128 stands for zero in the data rows.
Some points, each followed by its number:
157 84 163 150 113 155 79 159 181 138 138 128 191 159 130 179 0
70 132 129 167 92 130 94 137 103 137 120 114 122 161 113 126 1
84 182 82 170 126 92 98 116 80 154 125 135 72 171 94 131 2
129 117 78 144 141 117 101 91 110 109 177 186 96 124 154 81 3
107 162 90 118 170 109 125 125 64 148 111 117 124 98 57 97 4
168 167 131 139 169 117 106 136 132 165 101 151 140 132 83 200 5
152 112 120 108 163 107 132 98 104 125 137 144 132 81 121 112 6
172 150 70 178 164 70 91 79 123 148 157 193 87 176 90 161 7
110 108 145 119 191 72 124 95 84 153 153 113 78 106 112 108 8
127 143 57 141 146 137 59 157 129 155 109 150 132 139 67 113 9
146 124 162 152 144 185 77 183 177 176 95 129 197 150 93 199 10
117 136 69 100 95 117 133 122 98 92 125 131 110 90 135 73 11
131 88 135 107 188 142 110 111 148 126 180 147 79 195 129 117 12
142 113 116 109 152 111 128 101 107 121 147 143 125 87 119 115 13
150 182 58 89 152 78 146 121 115 128 98 109 69 96 65 111 14
98 128 118 121 103 152 109 164 142 132 103 104 136 131 125 111 15
82 107 122 107 154 151 112 143 102 133 112 115 138 51 149 59 16
149 72 170 152 104 161 74 151 183 143 138 145 192 158 142 171 17
204 136 111 149 83 136 172 136 193 90 123 113 167 140 128 152 18
140 103 179 93 232 104 108 111 106 179 135 114 121 90 80 148 19
99 122 172 144 130 74 175 62 60 122 156 108 114 86 151 105 20
123 81 186 74 146 136 146 149 138 116 135 69 128 94 133 114 21
128 151 116 160 116 130 116 125 133 144 109 142 143 179 109 168 22
174 141 131 139 129 100 105 112 158 132 156 172 109 208 117 206 23
108 143 106 76 120 188 107 193 110 128 74 126 166 84 109 109 24
115 101 48 145 98 78 105 80 54 94 165 146 103 88 114 31 25
163 140 80 170 86 125 137 100 138 93 153 194 148 128 165 126 26
188 103 105 158 166 94 83 115 177 157 165 133 105 208 68 171 27
New points follow, each followed by the numbers of its five nearest points above, nearest first.
104 149 99 81 122 189 110 187 118 127 76 130 165 81 114 103 ~ 24 15 16 11 9
69 153 135 121 106 196 93 194 142 133 97 114 116 177 137 128 ~ 15 1 24 22 9
135 94 56 121 98 75 118 94 79 89 180 120 95 109 107 54 ~ 25 11 3 13 6
131 160 93 129 114 115 121 142 131 128 107 113 94 137 117 117 ~ 15 22 11 1 2
114 81 201 81 141 143 144 151 149 121 134 59 129 93 137 106 ~ 21 15 16 13 6
142 123 71 119 112 148 104 144 145 107 144 146 120 105 128 82 ~ 11 15 13 3 6
116 145 111 98 117 135 98 150 130 132 119 143 109 129 128 129 ~ 15 13 22 1 11
106 129 111 116 101 159 107 174 141 129 104 109 129 126 134 107 ~ 15 24 1 11 16
97 125 77 87 127 123 130 120 65 103 141 131 114 78 122 50 ~ 11 16 25 13 6
107 162 158 98 111 174 167 158 134 123 94 106 124 117 153 138 ~ 15 24 21 22 1
94 141 60 112 159 131 44 162 95 166 108 149 113 127 69 100 ~ 9 4 2 15 1
82 123 189 136 98 103 195 79 75 112 144 117 130 131 179 133 ~ 20 13 1 6 21
105 179 62 153 151 133 65 168 128 162 95 133 90 152 88 130 ~ 9 2 22 1 15
83 121 185 141 103 101 199 75 77 107 141 115 137 126 181 135 ~ 20 13 6 1 21
121 132 152 108 141 84 201 85 55 118 134 90 143 86 105 104 ~ 20 6 13 8 4
163 120 165 169 93 133 163 136 183 113 124 112 150 125 163 147 ~ 18 0 17 22 15
99 126 84 86 126 121 134 116 65 97 141 131 114 79 119 48 ~ 11 16 13 25 6
88 180 89 176 130 94 98 122 86 148 126 141 72 169 101 133 ~ 2 1 22 7 9
102 125 164 126 124 143 147 140 125 143 97 82 155 118 137 134 ~ 15 21 1 22 16
116 110 95 94 134 133 107 146 113 114 139 112 98 176 81 88 ~ 15 12 9 1 11
181 98 115 166 177 82 86 110 176 158 154 136 113 212 72 170 ~ 27 23 7 22 12
114 141 101 97 114 135 102 156 126 126 115 130 108 127 117 127 ~ 15 11 1 13 9
135 121 179 152 140 115 150 100 134 145 135 133 140 145 134 179 ~ 22 5 23 13 6
165 134 198 108 188 133 144 124 160 158 133 137 138 159 111 212 ~ 5 23 19 22 0
108 110 46 148 99 68 106 81 54 101 171 150 112 84 120 40 ~ 25 11 3 13 6
136 81 212 91 144 165 158 123 134 134 133 115 174 119 138 154 ~ 21 0 17 6 13
118 113 121 203 92 121 112 109 126 126 138 148 142 82 174 104 ~ 26 3 13 1 6
108 158 72 119 168 120 124 132 62 148 103 104 118 92 62 101 ~ 4 14 9 13 6
137 109 200 118 194 163 154 138 183 152 118 110 129 132 161 141 ~ 21 12 0 19 15
128 132 20 88 181 134 29 166 167 146 154 175 30 186 96 87 ~ 9 12 3 7 27
97 115 179 151 128 70 184 71 61 118 160 113 110 88 158 100 ~ 20 8 13 6 11
119 140 83 113 92 106 148 113 88 91 133 136 124 80 134 74 ~ 11 13 6 25 3
136 103 112 74 173 148 118 134 147 119 162 142 79 145 117 94 ~ 12 13 6 3 15
152 185 49 89 152 81 138 122 97 127 101 111 72 95 75 104 ~ 14 4 11 13 6
105 159 90 109 182 112 132 121 60 150 102 121 122 103 58 99 ~ 4 14 6 13 8
122 112 120 196 90 107 113 107 119 122 142 151 143 90 169 114 ~ 26 3 13 1 6
90 112 182 151 130 80 175 62 52 123 154 113 114 83 161 104 ~ 20 8 13 6 16
131 113 204 70 175 158 175 139 147 130 130 111 134 147 133 158 ~ 21 12 19 13 6
108 107 147 113 190 72 121 92 88 147 159 102 71 96 116 101 ~ 8 13 6 19 20
131 107 205 63 174 161 165 137 153 131 129 113 126 144 122 148 ~ 21 12 19 13 15
210 129 108 146 88 141 168 134 186 93 120 130 167 142 123 145 ~ 18 26 22 0 15
94 172 87 180 129 95 97 119 96 154 116 140 85 168 102 143 ~ 2 1 22 9 7
137 106 178 87 227 105 110 118 99 179 148 120 124 78 83 135 ~ 19 8 6 13 21
121 113 119 194 94 121 119 112 131 125 148 148 153 79 169 108 ~ 26 13 3 6 15
114 154 57 94 110 104 122 155 122 112 115 122 62 136 120 87 ~ 11 14 15 2 13
96 114 178 142 131 77 182 56 59 121 153 105 114 89 162 103 ~ 20 8 13 6 21
139 98 180 83 228 98 108 105 104 176 147 114 117 85 71 152 ~ 19 8 6 13 21
137 132 24 90 187 141 26 170 159 148 157 168 26 181 95 85 ~ 9 12 3 27 7
167 156 134 126 169 118 111 137 138 169 104 142 145 125 82 196 ~ 5 22 10 23 19
133 109 203 69 162 168 169 137 144 135 124 109 133 152 133 152 ~ 21 15 12 13 19
111 148 75 128 108 138 93 149 143 125 118 156 90 136 147 120 ~ 15 11 9 1 22
139 136 96 109 139 123 69 148 146 135 138 148 97 140 112 137 ~ 9 15 22 13 5
121 81 186 76 140 133 145 142 143 115 139 63 127 94 134 115 ~ 21 15 13 6 16
185 187 68 147 78 152 139 191 207 129 58 114 145 116 120 149 ~ 18 15 22 24 5
